One turn moves every row onto another: examples first, then more rows asked:
Ses: [ 41 -38  54 -58 -23  -1  35   2  19  -3  34   2]
refo: [ -9 -12  36 -42 -17 -23 -22  16  20 -12  68   3]
gabek: [ 30  10  68 -14  20   6  43 -12  10  31  14  19]
sov: [-8  1 70 -4 27 22 37  7 22 34 12 10]
tado: [ 14  12  69 -11  25  20  46 -12  23  32  21  11]
dufa: [-22  17  45   8 -12  11  16  12  17 -46  24   0]
Kupos: [-33  -2  43 -34  -1 -30  -2 -17  28  50  37  13]
fof: [ 34 -53  51 -40 -30   9  25  -8  10  25  36  -2]
revok: [ -8 -41  68 -44  -5  -4  13  -4  25 -34   6 -31]
bon: [-40 -28  52 -50 -34 -14  31 -27  10 -14  16 -26]
fugo: [-13  13  56  27  -6  -3  32  13  13 -31  21  12]
zesug: [ 34   0  29 -11 -29 -23  -6  11  22  -6  60  14]
das: [ 42 -42  63 -35 -21   4  47  -5   8   9  29 -17]
lav: [-10   8  63  14  -1  12  29  14   7 -40  11  -9]
zeg: [ -5  -4  44 -30 -42 -18 -18  13  20   6  71  19]
soli: [ 10 -12  36 -16 -32 -21 -18   9   6   1  69  22]
Nesin: [-14   7  37 -10 -20 -27  20  18   7  -9  79  24]
seg: [ 49 -33  58 -42 -27  -8  40  -3  24  24  35   3]
ronar: [-23 -15  58 -10 -19   0  32 -23  23 -13 -11 -43]
sazin: [ 21   4  61 -12   3   4  55  -5  11  37  32  38]
Kasog: [  0  19  73   3  -7  12  30   2  22 -47  26   5]
Goga: [-39 -31  40 -18 -11  -3  36 -11  26 -23   5 -41]
Razo: [-52  -1  33 -35  -4 -22  -5 -21  24  28  47   3]
fuvuk: [ 10  10  49 -10  -7  15  30 -21  22  58   5   5]
vore: [-40  -1  43 -34  -3 -12  -5 -24  25  47  35 -17]
seta: [-46   8  29 -28   4 -36   6  -4  23  35  28  -5]
bibon: [-38 -29  46 -39 -24 -16  34  -6  23 -21   1 -35]

revok turns into Nesin
Razo turns into seg
sazin turns into ronar
Now find these:
das turns into dufa
zeg turns into gabek
vore turns into Ses
bibon turns into soli
fof turns into Kasog
bon turns into zesug

One turn moves every row onto another: examples first, then more rows asked:
galib: [ 17   0  11  30 -54 -10   0 -36 -51 -12  25   3   2  18 -29   1  20 -16
  52 -41 -23 -19 -19  78  43 -55]
kulek: [ -6  11  14  41 -25 -24  25 -11 -40 -12 -10  17   0  -5 -25   9  16 -34
   9 -54 -41 -24 -27  32  52 -69]
nir: [-30   4 -16  37  -2   1 -41  10 -28 -35   4  -8 -32 -15   4  -1  63 -59
  67 -25 -12  13  -1  39  -2  26]
remak: [-15  15  16  46 -16 -31  25  -9 -53 -14 -16  23  12 -17 -29  -1  15 -36
  29 -29 -26 -31 -24  25  59 -61]
lotat: [-40  14 -15  30  -8  10 -47  12 -15 -32  11 -11 -50 -14   2  -4  65 -42
  53  -4  -8  18 -10  41  -9  17]
fip: [-42 -14 -21 -28 -32  14   0 -24 -18  28   9  -1 -37 -12 -10  -7  60 -20
  66  -9 -39  -7 -25  38 -30 -50]
Lepus: [ -3   8  27  25 -23 -14  21 -21 -59  -5   7  21  12   2 -38  -2   3 -38
  30 -42 -45 -11 -18  30  56 -69]
Rasos: [ -3   6  -1  24 -37 -33   6  -9 -27 -64  15  -4  32   2  14  -7  38 -32
   1 -45 -32  11 -27  42  34 -20]
fis: [-32  -9   3 -20 -19  11  -9 -17 -13  33  12  -8 -47  -6 -10 -14  67 -17
  73   2 -35  -5 -11  22 -31 -51]
rari: [  2  18  -6  24 -47 -26  -5 -12 -29 -61   2   6  27  -7  -1  12  37 -39
   4 -42 -27  -8 -27  35  58 -39]
mibe: [  5  15   7  18 -47 -29  -6 -12 -28 -59  22   5  26   4 -11   9  37 -12
   3 -58 -32  10 -26  50  36 -31]
gek: [  2   9  12  36  -2 -16  33 -11 -45   5  -2  16  13  -1 -18   1   7 -37
  13 -30 -34 -27 -22  21  52 -65]
ded: [  8  -9 -11  21 -48  -7   7 -41 -56 -12  38 -10   1  12 -17 -14  11  -3
  49 -25 -16  -5 -19  80  33 -50]
riza: [-19 -15  39  27   0   4 -20   2 -32 -27 -19  27 -34 -18  -4   3  42 -39
  44  17 -15  -1 -44 -31 -25 -31]
Natu: [-40  14 -10  20  -2   9 -37   7  -8 -21   9 -17 -56 -15   9  -6  66 -52
  82 -14  -8  24  -7  31   4   2]
rusu: [-21  22  -5  17 -42 -29  -2 -11 -14 -60  15   8  32  -3 -14  -9  39 -25
   1 -37 -35  17 -19  56  41 -28]
bisip: [ 12  -3   4  25 -64  -9   3 -44 -44 -14  35   6  12  10 -26 -17  24  -4
  62 -20 -22  -5  -7  59  42 -60]
Kaz: [-14   4  44  20  -3   9 -18  -3 -11 -25 -24  39 -30  -1   0  -5  23 -41
  46  -2  -9   7 -52 -23 -20 -20]
tas: [-16  -6  31  25   1  16 -26  12 -25 -28 -10  33 -36 -12   0   9  43 -37
  59  28 -12  24 -51 -16 -13 -26]
far: [ -4 -13  27  31   5  16 -22  -5 -28 -20 -18  41 -17  -5  -7   4  31 -23
  44   7 -10   8 -41 -35 -23 -40]
sodi: [  3   4  -6  31 -49 -15   4 -30 -47 -24  16  -8  16  11 -19  -6  34   7
  47 -36 -25  11 -16  87  38 -61]
nonus: [-35  -9 -10  25   4   2 -35   6 -12 -36  17 -21 -48 -17   5  -4  73 -62
  61 -24  -4  19   2  40  -6   1]
fuz: [-30 -11   4 -20 -25   8  12   3 -19  39   9   9 -41 -20  -9   5  57  -3
  75  -2 -36 -10 -23  35 -30 -41]
Keb: [ -7   3  27  27  14  12 -18   4 -26 -23 -15  31 -37   6  -4  -4  41 -39
  46   8   5  12 -54 -27 -15 -35]
midum: [-27  -7 -10  32 -17   8 -43   4   0 -37  11 -13 -49 -28  12   4  53 -43
  63 -24  -2   8   9  45  -4   9]
kozi: [-33 -22  -8 -27 -26  15   5  -5 -30  23  25   4 -48 -12  -8   0  69 -19
  65   5 -29  -2 -35  26 -29 -53]
vad: [-44 -20   8 -32 -12   7  -7  -7 -14  14   9  -2 -42 -25  -2   1  63 -20
  77   9 -29   0 -26  18 -26 -59]

riza turns into lotat
tas turns into Natu
Lepus turns into rari
Now find these:
ded turns into gek
nonus turns into kozi
kulek turns into mibe
bisip turns into remak
nir turns into fip
midum turns into fuz

